In the rows, 100 means zero.
Named turns come first, each shown by rows before and after it. Which turns, in which order, take the first row of each pair that follows to the second? Write the first one first, as in the answered first pair.
L:
100	134	141	132	140	88	118	46	101	93	121	101	123	100	104	103	104	114	105	81	73	112	92	117  ->  107	123	140	128	111	111	143	50	125	109	121	117	100	91	96	92	77	108	74	97	69	121	132	103
113	113	77	133	111	104	115	99	107	84	107	114	103	111	111	106	111	88	129	104	88	91	102	104  ->  114	115	78	127	110	111	117	102	109	92	107	122	106	109	102	103	106	82	124	106	87	98	112	106
89	88	99	121	125	107	100	58	108	68	103	94	96	100	91	93	115	99	153	75	113	85	94	135  ->  90	86	106	113	109	130	113	58	129	90	100	105	94	80	81	82	89	76	138	85	103	112	121	128
S:
91	97	87	90	140	105	71	84	77	76	111	112	107	102	106	93	127	101	122	66	104	121	107	108  ->  96	91	124	128	126	101	84	81	94	93	119	96	102	107	117	70	140	103	91	76	104	122	115	118
91	84	80	104	84	107	84	90	94	94	85	82	79	90	90	113	100	113	124	121	112	86	118	87  ->  86	87	85	121	84	111	89	89	94	91	90	75	77	102	96	107	111	117	116	119	109	88	121	85
86	87	104	130	116	155	88	79	104	80	95	94	69	114	108	84	119	114	107	114	91	120	122	111  ->  109	83	111	126	94	140	99	97	135	97	101	99	57	103	117	72	100	106	91	139	86	117	126	112
T:
76	104	99	86	95	128	113	67	103	116	87	126	97	91	85	96	78	72	106	107	83	129	138	82  ->  94	126	71	76	106	59	83	121	92	113	87	125	134	99	119	102	79	86	122	99	100	118	68	108
118	130	75	87	106	80	98	123	114	74	79	107	75	66	110	107	82	128	116	104	107	70	102	75  ->  125	115	96	110	109	92	109	107	124	60	83	92	69	70	121	99	93	138	118	111	102	66	96	84
106	76	138	120	115	92	104	140	133	103	127	79	79	113	126	89	104	110	96	131	88	85	66	144  ->  80	76	130	96	99	152	122	105	133	117	117	106	64	92	94	87	72	81	84	126	83	103	133	108
Pairs:
Each pair is 2 to 4 turns apart.
74	99	89	110	106	148	77	70	82	80	102	76	108	111	90	113	124	81	154	89	110	88	103	80  ->  73	102	120	140	96	138	84	80	95	105	109	70	122	126	108	92	147	89	115	96	108	99	102	97
T, S
80	91	115	102	121	123	106	65	92	91	102	109	103	101	104	96	116	84	114	76	104	108	113	96  ->  97	105	106	102	128	84	84	94	87	85	109	107	119	105	119	99	117	94	116	76	108	98	78	108
T, T
118	100	133	157	78	48	97	122	116	77	98	93	88	90	113	91	126	148	87	128	96	95	53	108  ->  92	121	69	84	65	76	100	132	105	110	83	157	108	62	70	102	70	95	83	97	98	137	104	61
T, T
91	113	124	101	71	95	93	72	121	133	93	92	87	122	114	95	103	105	67	110	114	112	139	88  ->  101	124	113	99	77	52	81	101	115	131	92	90	107	131	127	94	104	114	78	105	120	97	101	104
T, T
128	62	89	101	90	106	114	116	140	123	97	97	92	103	100	67	99	115	68	126	112	111	124	75  ->  119	61	113	126	116	124	112	86	132	104	110	74	90	107	100	65	130	124	93	119	103	111	125	87
T, T, L, T
130	115	46	78	113	66	92	113	95	95	85	93	103	99	88	104	84	114	122	97	113	91	67	100  ->  115	103	120	139	104	115	126	68	123	102	98	62	76	107	101	76	119	118	91	120	106	93	114	113
S, T, S
91	104	121	123	80	95	115	90	122	140	106	105	97	104	104	70	103	100	72	113	112	122	128	106  ->  111	102	97	90	80	101	114	97	126	137	102	116	88	88	91	85	67	93	88	120	108	124	133	94
S, T, T, T
74	88	120	111	120	125	107	66	94	75	106	99	100	105	85	103	122	84	119	75	104	104	112	99  ->  65	98	122	121	111	107	106	79	92	94	111	109	122	111	98	83	132	90	99	72	106	117	110	102
T, S
